Where one turn sends some rows of the set: a few examples, then the rows asked:
Ruk: [ -2  23 -15  -6  -9 -21   9 -22  -8  -3   7  22  -1 -11  -2   1   1  11
 -22  26   1   1  -5 -15  14  -1   7   7 -20 -23  -9  21 -10   2 -22]
deva: [ -5  20  -2  12   1  -5  29   1  -5  18  -9  11   3 -18 -20  -4   7  -2
 -24   6   5  -5   2  -8   1  -1   8  29   7   4  -6  -1 -11   8  -1]
Zubos: [ 13   5  -1  -1   0  -6   7  -5   8 -11  -1   8   6 -25  10   2   5  -2
 -25  22  -9  -1 -17 -10   5   2   8  14  -3  -1 -12  18  -3  -2 -19]
dizuv: [  6  26  -5   0 -25  -7  18 -10  -5  -3  13  10   9  -2  -6   0   4 -19
  -1  -4 -11  -4  -6  -9   8  -2  -7  28  -2  -6  -7   3   7   2 -10]
tarad: [ -9  17  -4  -9 -20 -17  18   1 -10 -14 -21  19   7 -23  -1 -13  -4   3
 -25  26  16  -5  -2  -8   5  -3   0   1  -3 -14 -16   4  -4   5 -10]
vego: [-26  15 -11 -13   0  -4  33  -5  -3   8   0   9   8 -15 -23  -5   2  -2
 -13   3  -3  -8   2 -27  11  -6  -3  18   6   0 -16   4   0  12   4]
laz: [  1  22 -19 -16 -18  -5  19 -15  -9   6  -5  19  16 -12   4   7  -3 -19
 -17  17   6   6  -9   8   4 -12   9  24  -4 -10 -23   4 -12  -1  -9]
pusob: [-11  22  -2  -2  -4  -1  13  13  -6   1  -8  12   2 -15 -21 -14  -6  -1
 -32  13  -4  -8 -10 -10   1   2  15  21   0  -2  -9  -6 -14  15 -19]
zigu: [ -8  19  -3   2  13 -24  11 -13 -17 -22  -4  20   5 -10  -4 -10 -15  -7
 -22   0  -3  -7  -7  -3 -13  -4   6   0  -3  -1 -15  14   1   5  -4]
kikop: [  3  15  -1 -10  -6  -9  30  -2   0 -23  14  15  13  -3  -7   6 -14  10
 -20  15   6 -10  -4 -17  10  -5  -9  21 -17 -12  -3   0   3  15   4]
fadif: [ -3  11  -6   3   7 -11  23 -15  -7 -24  -7   9   7  -4  -5  -1  -3  -9
 -44  18  10  -9  -3 -10   6   1   2   1  -6  -2 -24  12  10  -1 -14]
nuno: [  5  16 -13  -8  -5 -32  15 -19  -9  -7   8  18   4 -12  -6  -6 -10  -9
  -8  12  11 -19  -5  -8   5 -15  -3  23 -13   2 -23  -6 -24   3 -19]
fuz: [ -5  12   5 -11  -5 -23  24 -10   4  -4  -9  14  14   2   4  -8  -9   7
 -30  -6  -1  -9   4   6  20 -11   4  16 -17   3 -21   9   1   1 -13]
rinog: [  3  13   9   1   1 -10  17 -12   5 -12  -3  17   8  -6 -13  -6 -14  11
 -17  -9   3 -22 -11  -4   5 -19   6  24 -16   0 -30  16   2   7 -16]
zon: [  0  21  -1  11   9 -16   8  -4   3   0   3   2   8  -7  22   4  -4   1
 -14  -2   3 -19   4  -6   2  -6  12  19   3  -8 -16 -10   2   5  -3]
kipet: [-24  34 -17 -12  -4  -7  15  -6   3   5  -1   0  19 -22 -13  -8  10   3
 -13  13  -3 -14   3 -25  13  -5  10  28  -6 -11 -16   9 -13   5  -7]
mep: [  1  20  -6  -6  -4 -19  15  -5  -7  13  11   6   5  -7 -20  -7  -5   4
 -12 -10  29  -4  -3  -7   1   1   4  11 -21   1 -30  13 -10  -9  -7]
Nomat: [-13  24   3   0 -14  -2  10  -7 -10  11   3  16  20 -10  -6   8 -13  -3
 -11  11  -4  -3  -7 -31 -11   0   1  19 -20  -1 -18  10   4   4 -31]
Zime: [-15  28   6  -5   3 -17  19  -4 -21  -4  -4   1  22  -3   5   8  -3 -11
 -16   0   7   6   5   0   3   6   5  28 -11  -4 -18  -8   0   2 -12]
Gikog: [  4  13  -2 -11 -19 -24  18  -4   5   6  11   7  -3  -1 -20  -2   9  -7
 -17  -4   4  -3  -5 -16   9  -9   8   6 -16  -3 -21  12  -3 -19 -10]
gis: [  4  23  -8  11   7 -13  15 -13   2   2  24  15 -10  -2  -1   1  -2   1
  -9   0   8  -7  14 -17   3   4  10  18  -5  -3 -26  12   7   6   5]
Det: [-11   9 -15   2   0 -27  -5  -1  -8   0   2   3  11 -10  -4   6 -16 -10
 -15  12  -4   3  -6 -23 -15  -7  13   5  -8   3 -22   4  -6   5  -9]
Zukit: [ 11  25 -16  -5 -14  -9  22  -8 -11   8   2  11  16 -17 -15   6   6  21
 -28  10   3  -2  -6 -10  10   3   2  14 -21 -21 -27  11  10   8 -13]
vif: [  8   2  -8 -15   2 -14  18  -3  -3   5  15  14  -5  -7  11   5   3  -7
 -21  23  -7  11   1  -6   5   5   9  19  -6  -8 -15  11 -16  -3  -4]
Nimip: [ -4  12  -3  -5  -3 -28  15 -13   8  -1   1  14  11 -12   1   5  -3   2
 -15  16  11 -19   0 -23   6  -6  -3   8 -20   9 -10   0 -16  -5 -32]
gugo: [ -3  11  -9   3  -8 -11  38   5   7 -11 -10  21   3  -3 -14   4  -1   6
 -19  17  -3  -9   6 -12   0   1  -4  14  -5  -9 -24   4   0  -1  16]
Geli: [  9  24  -5   0   1 -16  40 -13   7   0  21  18  10  -8   1  -4  -3   3
 -24   3   7  -2   0 -21  10   4   5   8 -12  -8  -7  12   0  -7  13]
ruzop: [  0   7  -6   5 -21  -7   5 -11  -6  16   8   9   8  -5   2  -4 -15  -1
  -6  -9  -6  -4  -3  -3   7  -1   5   2   5 -15 -14  20  -8   5  -7]
deno: [  0  26  -1   2  18  -6  13 -18  -8   5  19   9  17 -23  -9   2  -8  -3
  -6   6   3  -8  -4 -24   0   5 -14  23 -16 -19 -19  11   1 -10 -13]
zirip: [  2  19  -7  -6 -11 -14  23 -15 -19  -7  -3   6  21 -14 -12   6  -3 -13
 -31  25  22  -9   4 -12  -6 -12  -8  11  -9 -18 -13  10  -6 -10  -6]
vipe: [ -2  20 -15 -11  -3   3  26   3  -3   8   4  10  20  -8  10   6   7  12
  -9   3  19  -2 -10 -11  -3  11  10  18 -16   3 -17   8  -1  12 -14]
Gepa: [-27  31  -9 -18  -1   2  13  -3  -3  -1 -12   9  10 -15 -16 -11  -2  -7
 -22   7   4 -18  -1 -10  13  -8  -4  12   8 -14 -10   1  -4   4 -13]
Degi: [  8  29 -12  -4 -14 -17  23   7   7   4   0   8  12 -11  -5  -5  -1  21
 -13  26   9  -1   4 -26  10   1   4  19   0 -19 -20  19  -9  -5 -11]
guz: [-10  22  -6   4 -15  -3  14   1  -3  11   2   5   5  -9 -13 -16  -3   0
 -21  20   0  -8   0 -14   6  -3   8  37  -3  -2   0  13 -27   8  -6]
Zati: [  0   7   0  -6   6  -1  16   1   1  10  -1  18   6 -14  15  -3  -1   0
 -32  10   5   1  -4  -1  -8   9   1   4 -14   3  -7  18   1  -8  -1]
laf: [ -9  18  -4 -12  10 -13   9 -19 -25  -9  12  10  16 -17   3 -17  -8  -5
 -12   5   5  -1   3  -5   7   3 -13  23 -16 -17 -15  14   2  12 -17]
Mutu: [-13  15  -8  21   9 -15  27  -2  -2   7 -10  13  10   1  -5  -8  -9  -5
 -14  -7   2 -15   5 -17  -5   4  -3  15  -6 -15 -25  -1  -1   4   9]
vopog: [  1  26  -7   8  -9 -16   3 -26 -12   2  13   9   9 -20   5  -9 -19   1
 -14  15   2  -9 -10 -15  14   8   9   7  -4 -13 -27  17 -19  -3 -19]
vani: [ -5  11   1  -8  -4   3  20  -1  -1 -15  -1   9   7   0  -4  13  -5  -5
 -10  14   3  -5 -31 -18  -5 -16   2  24  -2  -2 -12  10   3  -3  -6]
tuf: [  0  24 -15   8  -7 -24  11  -2   0   8   6   7  11  -1  -6 -16 -11  -3
  -1   3   3   2   6 -23  11  -3   6  24   1 -30 -17  14 -17   9 -11]
Tok: [ -1  15  -6  -4   4  -3  13 -16  -9 -13  17  14   7 -20 -17  -6  -3 -21
 -16  -1  -8  -5   0 -11   2   1  -5  21 -18 -16 -32   6  14   5  -3]
suve: [-14  17  -7  14  -8 -20  -2  -5  -5  -8 -17  11   5 -19  -7 -17 -13 -11
 -15   8   7  -7 -12 -22   3  -4   3   8  -5 -17 -21  -2   2  16 -17]

ruzop -> kikop
Zati -> laf
Now find these:
fadif -> vopog
vani -> Nomat
mep -> fuz
tuf -> gugo
vego -> pusob

Where one turn sends some rows of the set: a few examples, then the rows asked:
mumef: [ -4  16 -13  -4  -2   6  40  -8   8 -16 -31  -8   5  -5   7   9   9   4
  -5   2   0   6   3 -13   1 -16   0   1  -4   6 -18   3   3]
kemef: [  9   4   2  19   6  13  21 -17  10   3 -26  16  10  -5   3 -19  25  15
  -1   1  -8  20   2 -11  -5 -13   6   3   5   9 -22   4 -21]
Seda: [ -7  15 -25   3  -4   3  31 -15  14   0 -24  11   8 -12   2  -3   2 -10
  -1   9   4   7 -10 -17  -7  -4  15   8  -7  16  -9  -4   8]
ramu: [  0  -1  21  -1   0  16  21  -9   8  17  -8  17  -3   3   7 -12   3  -1
  -6   2   6  -7  14  -1  -7   3  14   0  -9 -11 -21  18  -4]
kiges: [  5  -1  11   0  -4  26  22 -14   9  17 -10  17   3 -10   7 -14  -4   2
   2   5  -2 -10  10  -9   3  -3   7   9 -15 -19 -20  16  -5]
zibaf: [ -3  17  -1   4  -1  17  26 -20  14   9 -33   5  16 -13  -4  -6   3 -18
  -8   6  22  -1  -1  -3 -12  -1  10  15   1   1  -1   9  11]
pibi: [ -9  14  22  20   5  -2  36  -5  10  19 -23  24   6  -5   5 -20  14   9
 -15   4  -5   4   2  -3   8  -6   2   0  -2  -5 -31  19   3]
zep: [ -4  23  -2  -3   5  10  45  -7   4   4 -18  -6  11  -6   2  -8   3  -1
 -11  -7  19  -8  -4  -2  14  -2   2   9   1   9 -11  21   8]
ret: [-18  28  21  16  -1  -4  21 -19   1   2 -21  16   5 -13  -5  -8   7  14
   9   1   4   6  -1   8  18   7  -4  10 -10  -8 -21  -1 -13]
lek: [ 10  11   4  11   7   5  25 -14   8  -5 -17  14  18 -18   9 -14  24   8
   1   1  -8  24   1  -1 -11 -13   8   8   6   2 -25  18 -20]
pakad: [ -9  21  22  18   0  -1  31  -9  13  21 -20  23   2 -16  -2 -18  15  14
 -16   2  -3   6   1  -1  12  -6   5  10 -11  -5 -28  21   0]
Bon: [  1  11   9  12  -8   9   8 -14  -9  -5  -8  26   9  -8  -5  -2   3   0
   7   5  10   4   3   4  -8  -5  16   9  -4   3 -22  20 -17]
Tam: [ -6  25 -10   3   3  -2  36 -16  10   4 -12   9  11 -11  -2 -15   5  12
  -6  -3  15  -6  -6  -2   6   1  15   9  -3  15  -9  -8  24]
bodas: [ 13   7  12   4  11   4  23 -22   5   6 -18   0   0  -4  10 -12  13  12
  13  -4  -5  12  12  -2   7   7   1   1 -17 -12 -14 -10 -15]
Benuf: [-10  20  -5   2  -5  14  30 -16  13   7 -36   0  19 -13   4  -7   0 -17
  -3   4  20  -4   1  -8  -9  -7  11  16  -3   7  -1   5   7]
buna: [ -4   7   4  14  -5  26   6 -14  -9  -4  -8  23  11 -11  -6  -3   1   5
  10   9   8   1   4  -3  -8  -7   8  12  -5  -1 -20  15 -15]
Roku: [  2  12   9   2  14   9  30 -22   6   0 -14   2  11 -10  14 -12  17   8
  14   6  -8  15  14  -3  -9   8  -2  -4  -8 -21 -14  -4 -11]
fena: [ -9   5   6  17  -9  23   8 -13  -7  -7 -21  25  10  -8  -2  -6   1   2
  13   8   2   0   3  -4   1 -12   5  11   1   4 -25  10 -18]
Geb: [  9   7   2  22   9  11  20 -15   0  -2 -24  15  17 -14   5 -17  20  11
   2   2  -9  22   1 -10  -9 -16   3  10   2   8 -23  11 -18]
vogu: [  2  18 -17  -1   0   5  35 -12  11 -10 -33  -7   2  -8  12  10  14   5
  -5   5   5   2  -3 -13   6 -10   5   4  -8  10 -18   1  10]
Gati: [-17  26  20  19   3  -4  21 -18  -5   5 -20  13   0  -7  -7  -6   9  14
   7   8   3   9   2   1  13  11  -4   0 -18 -10 -18  -4  -7]
Kuvop: [  2  21  -6   1   4  10  42  -8   9   3 -22  -9  16 -10   4  -9  -2   2
 -10   0  21 -10 -10  -4  11  -6  11  10  -5   7 -10  16  12]
bufu: [ -2   0  16  -4   0  24  22  -8  14  18  -4  17   0 -12   7 -14   2   3
  -6  -1   2  -6  13  -4  -2  -3  10  10 -11 -14 -22  20  -3]
Kobu: [ -9  26  -1  -1  -2   4  28 -21  11  -1 -34   1   8  -9   8   0  19   7
  -3  -3  15  -5  12  -3  -1  -6   5  10  -2   9  -8 -13  22]
Golaf: [  3   5  12   5  17   7  26 -17   4   4 -20  -2   3  -6  13 -16  16   9
  10  -2 -10  19  12  -8  -2   6  -4  -1 -11 -11 -14 -10 -13]
Busud: [ -8  20  17  14  -1   8  33 -14  23  23 -17  24   8 -15  -3 -24  14  17
 -15   4  -4   5  -4  -5   8  -4   3   9  -4 -10 -23  19  -6]
Disi: [ -4  24   1   3  -4   4  23 -15  13   0 -34   1  12  -6   3   1  23   8
  -4   8  10   2  14   0  -4  -4   4   6  -1   5  -5 -16  23]
pufen: [ -4  24  -9   5   3  -7  36 -16   5   8  -9   9  11  -7   3 -16  10  10
  -3   2   4  -8  -3   3   8   4  14  12 -10  19 -14  -5  23]
Zube: [-15  26  15  24   3  -5  28 -18 -10   2 -20  21  11  -8  -2  -7   7  11
  11  13  -1   7   4   0   8   7  -7  -2 -12 -14 -23   0  -1]
diz: [ -4  10 -22   4  -1   1  33 -22  11  -3 -21  11   9 -13   1  -6  -3 -11
  -1  10  -3   4 -11 -11 -12  -7  19  13 -12  12 -17   1   7]

bodas -> ret
Kobu -> Tam
bufu -> buna
Now find these:
ramu -> Bon
zep -> zibaf

